A: rows in a few groups, each row roughly a mix of its group's directions:
A (152 x 10):
[[-19 -22 -59  15   2  -5  22 -18 -25   6]
 [-24 -33  30 -31  42 -20  -3  -2  10 -15]
 [ 22  27 -38 -34 -16  10 -26 -25   7 -21]
 [ -1   7 -23  -9 -23   7  63   5 -22 -18]
 [-32  14  10  10 -28 -20  -4  -3  24  53]
 [ 40  54  -1  -6 -12  -4 -29  17  -5  11]
 [-23  -3  40  15 -10 -23  18  -9   5  51]
 [-21 -28 -29 -11  -1   4  54  -3 -17 -23]
 [ -8 -26 -52  21  -2  20  35 -10 -14  10]
 [ 37  47   9   5  -8   0  27  25  24  18]
 [ 18  55   4 -23  11 -27 -18  12  -4  27]
 [  7  -5  43  15  29 -29 -13  -9  23  37]
 [ -6  50   5   6 -16 -21 -30 -15   2  40]
 [ 40  51   5 -22   6 -15 -13  22   8  18]
 [ -7  -1 -16 -28 -49  27  -5 -19  -3 -37]
 [ 34   3  -7 -11  -9  25  24  43  -2 -39]
 [-52 -22 -15 -38   2 -19  21   9 -16   4]
 [ -4 -14 -12  38  35  -1 -36  -7 -40  -8]
 [ 16  -1  11 -35  23  -9  -6  45   7 -40]
 [-30 -59   5  -1  36   9   3  -9   5 -11]
 [ -2 -16  48  25  25 -27 -18 -13  26  19]
 [ 25  45   7  39  -8   2 -21 -10  20  28]
 [ 24  54  29   8 -25 -13   4  16  21   8]
 [ -5 -19  40  33  28 -14 -14 -18  27  26]
 [  5  47  24  -7   4 -24 -12   7  11  47]
 [ -5  -3 -17  40 -22 -24 -17 -41 -29  17]
 [ 22  52 -20 -14 -26  -2 -31 -22   7   0]
 [ 26 -14   0 -30  33  20   7  13  -8 -50]
 [-27  10  -2  13 -35 -10   3  -8   7  60]
 [  8 -46 -13  -2 -23  26  44   0 -23  -8]
 [-37 -10 -17  36  12 -28 -18 -33  -7  22]
 [-14  17   8  27 -45 -42  -8   0  17  24]
 [-15 -13  36  43   4 -11  -7 -19  29  32]
 [  8  -7 -13  22  37  -8 -40  -4 -35 -31]
 [ 18  47  33   9  -5 -19 -19   4  19  34]
 [-39 -39 -24  20  31 -14  10 -13  -4  23]
 [-14  -9  15   9  18 -20 -67 -15   3   6]
 [-40   6  -3  17   4 -43 -23 -24   2  33]
 [ 19  26   9  -2 -17 -51  -1  38  19 -15]
 [ -5 -22  51 -32  31   1  -9  11  23 -12]
 [ 42 -28 -14 -20  -7  24  31  10 -28 -19]
 [ -5  12 -19 -14 -53  13 -12 -26  -2 -39]
 [ -3  23 -29  47 -31 -10   9 -20  -6  29]
 [ 29 -13  31 -26  26  26  20  40   2  -1]
 [-13 -20 -32   2 -18  13  61  -4  -9  -6]
 [  6  -8 -20 -43   4   1  -7  20 -12 -55]
 [  8  12 -13  15 -61 -24  25  -3 -16  16]
 [ 16 -38   2 -26  15  19  34  30   7 -31]
 [ 18  10 -34  19 -35  12   1 -24  -3 -47]
 [  5 -18  12  -7  45 -18 -27 -10  -7 -48]
 [ 24  57 -31 -13 -25   6  -8  16   1   8]
 [-28 -51  -3   4  42 -11  17  11  -4  18]
 [ 23 -13  -9 -11 -14  47  33  30 -11 -24]
 [-29 -54  -6  13  39   7  14  -6  18  -1]
 [ -9 -17 -22  24 -20  38   3 -37 -29  21]
 [-17  19 -39  19 -42   7  -9 -39  -8  -4]
 [ 28  32  12  50 -10  25 -16 -16  14  13]
 [ 25  33   3  22 -19   5 -47  -1  10  34]
 [ 30  -2  -1 -31  21  22   9  20   5 -52]
 [-25  10  -5  29 -29 -18  -4 -19  -1  54]
 [ 14  39 -13  -1 -50  13 -21 -22  -4 -23]
 [ 18  59  11  -9 -34 -11 -25  -3   7   9]
 [-37  -3  16   9 -23  -7  12  -3  20  56]
 [ 16 -18  -9 -25  37  46  10  -5 -17 -28]
 [-45 -45   8  11  26  -7   9   0  -9  29]
 [-24  10   2  16 -35 -21   4 -17   8  55]
 [-13 -16 -40 -44  21   6  17  10 -32 -11]
 [ 40  49  -2   6 -13   5 -36  12  -4  18]
 [  4  20  20  35  -8  -9   5 -14  13  59]
 [ -6  18 -40  16 -42  12 -13 -37 -10 -15]
 [ 46   7  30 -19   5  -6  -3  32   8 -38]
 [ 14 -13  37 -16  45 -10  13  38  10  14]
 [ -2  -7 -20 -15  -6  11  63  10 -17 -30]
 [ 28  -6  32 -28  31  20  16  40   6   9]
 [ 20  11  14 -42   6 -13  17  40  25 -28]
 [ -3  17 -31  31  -1   9 -25 -40 -25  28]
 [-18 -59  -8   6  29  16  28   9  -8  -7]
 [ -9  44   8   3 -33 -37  -9   6  18  32]
 [-30   5 -34  32 -28 -15 -10 -41  -7  -3]
 [  5 -46  -6  -1  17  40  34  12  -9 -22]
 [  9  10   7   5 -42  31  53   6  -4 -10]
 [ 24   9  12 -17  60  12 -31   5  13  -6]
 [ 28  25   6 -31  -5 -14  13  47  22 -24]
 [ -5  47   8   0  -1 -29 -29  -8   7  44]
 [ 32  51 -17 -18 -14 -28 -23  14  -2 -10]
 [-13  -2   8  -3   7 -29  -1  63 -11  29]
 [ 37  40 -14  20 -34  25  -6  11  -2  21]
 [-22 -44 -17 -11  -1  18  31  -5 -34 -27]
 [-20  12 -47  21 -29  -9 -19 -35 -14   7]
 [-12  45   1   6 -14 -32 -36 -21   5  30]
 [  6 -22  13  41  23  32   7 -22  11  37]
 [-22  37  12  20  -8 -24 -25 -17  -1  46]
 [ 14  50  -5 -30 -31 -29 -10  22   0   1]
 [ 31  -2   4 -25   1  10  19  40   6 -48]
 [ -3  18  42 -29  -7 -16  14  19   7 -46]
 [-29 -54   5  -5  23  15  31  -9  -4 -19]
 [  0   2  -5   1 -42  37  42 -16  15  24]
 [-32 -11  28   5  34 -38  -1   8  12  35]
 [ 28  57   6  -3 -41  -9   3  10  -3   3]
 [ 14  53  -4  25 -30  12 -21 -23  -7  17]
 [-17 -28  27 -35  45 -17   7   8   8 -24]
 [  6  17  19 -43  10  -6  14  40  38  -9]
 [  5  40  43  11 -26 -24 -29   0  18   1]
 [ 29  10 -29  15  23   0 -30   1 -39 -32]
 [-38 -34   6  -9  38  38  -1   2  20  -5]
 [-15 -45 -11   3  48  -6  23  17  -2  23]
 [-25 -39 -48  21  -2  11  14 -21 -19   4]
 [ 14  -3 -35 -30  -4  24  -1  16 -13 -51]
 [  0   5 -33  -9 -20   7  59   4 -24 -16]
 [-42   1 -18  16   6 -38 -20 -28   0  31]
 [ 22   7  13 -38   9  -5  16  39  23 -37]
 [-20  22 -19  18 -32 -31 -33 -37  -2  -9]
 [-33 -44  11 -22  13   0 -19 -12 -16 -38]
 [-25 -35  21 -34  43 -20  -5  -7  -3 -17]
 [-25 -29 -15 -47   0  -6  16  17 -20 -33]
 [ -7 -17 -23  23 -20  39  11 -32 -31  24]
 [ 17  18  27  25  28  -7 -36  -7  39  19]
 [-22 -30  40 -11  37 -15 -24  -3  26  -5]
 [ -6 -20  32  40  28  11  -2 -23  18  35]
 [-41 -40  34 -14  13 -13   0 -20  -3 -24]
 [-15 -23 -35  -6  -9  13  54  -4 -22 -17]
 [-10  22  16  30   2 -14  -8 -12  24  57]
 [-38 -51  -1  23  -5  20  16 -19  -6 -20]
 [  2 -35 -12  17   6  50  25 -12 -25 -19]
 [-13 -22 -19 -32  -2 -28 -11  12   0 -54]
 [-33 -44  13  24   9   5  -6 -40 -18  11]
 [-21  19  12  22   7 -53 -29   5  10  28]
 [ 10  38 -23   6 -47   3 -24 -27  -6 -18]
 [-22  12  12  18  12 -53 -23  17   4  34]
 [ -8 -17 -34 -27 -22  17  34   9 -37 -22]
 [-26 -17 -10  38   2  11 -15 -39 -26  32]
 [ 32  -7  26 -19 -11  38  21  28  -1 -33]
 [-16 -21  40  23  21 -32  -9 -15  23  30]
 [-30  20 -11  21   2 -26 -19 -21  -5  51]
 [-20  35  15  15  -3 -28 -26 -13   2  47]
 [ 23   3 -37 -22 -37  32   6  -1  -8 -34]
 [-11 -35 -10  26  14  15 -39 -26   0  36]
 [-31 -16  12  25  30 -29 -38 -24 -10  14]
 [ 13  40  21   2 -48   3 -24  -2 -22 -19]
 [-34 -17  -1  31  -2  -2  -2   7 -22  56]
 [ 18  23  15 -30   9 -19   8  44  32 -23]
 [  5  28  31 -11 -11 -52 -11   9  13  30]
 [-14  -3  17  50 -14   1  13 -25   3  45]
 [ 16 -37  14 -17   9  27  27  23   2 -42]
 [ 15  -8 -58   1 -33  21  16   2 -14 -21]
 [-10 -22 -33  -7  -9  19  58  -1 -19 -14]
 [-21  12 -10  30  -5 -21 -27 -39  -8  40]
 [-42 -22   9  28   5  -9 -10 -10 -14  49]
 [-11 -26  41 -29  43  -4  10  10  11 -22]
 [ 13  -2  26  37  36  -3 -25 -18  29  26]
 [-44 -41  -7  -8  12 -20  22 -18 -12 -27]
 [-16   2  -8  36  13 -36 -38 -18 -26  22]]

one row of each group, then the others: which group is each in?
[ 18  43 -25  -6 -41  16 -20 -26  -2 -13] => <34>
[ 46  39  -9  14 -20  31  -6  20   2  16] => <59>
[-36 -17  -3   5 -54  -7  27  -2 -18 -20] => <5>
[ 24 -25 -17  17   6  13   0 -25 -40 -43] => <86>

[-16 -15 -32 -47 -31  21  12  -9   6 -24] => <34>
[ -9 -33 -30  40  12  21 -14 -20   2  33] => <59>
[ -5 -20 -37   0  -7  21  57  -3 -22  -5] => <59>
[ -2  -2  43  48  -9  -6 -18 -17  33   5] => <5>
[-33  34  17  14   9 -30 -40  -6  26   2] => <5>
[ -1 -42 -24   0   7  36  12  -4 -14 -44] => <5>
[-23 -10   5 -54  11 -38  -6  24   7 -11] => <5>
[-45 -35  17  17   7  -2   2 -12  -8  44] => <86>
[-33 -10  18 -60  -4 -12   8  11  24   9] => <34>
[ 24  38 -45  18  -3 -11 -27 -27  -3   5] => <34>
[ 13  10   3 -41  35  -9   0  51   1  -9] => <86>
[ 22  56   2 -17 -28 -29 -18   4 -11   6] => <59>
[ 17  33  34  17  -6 -11 -44   2  23  24] => <59>
[ 29  -1   5 -27   0  14  20  39  10 -47] => <86>
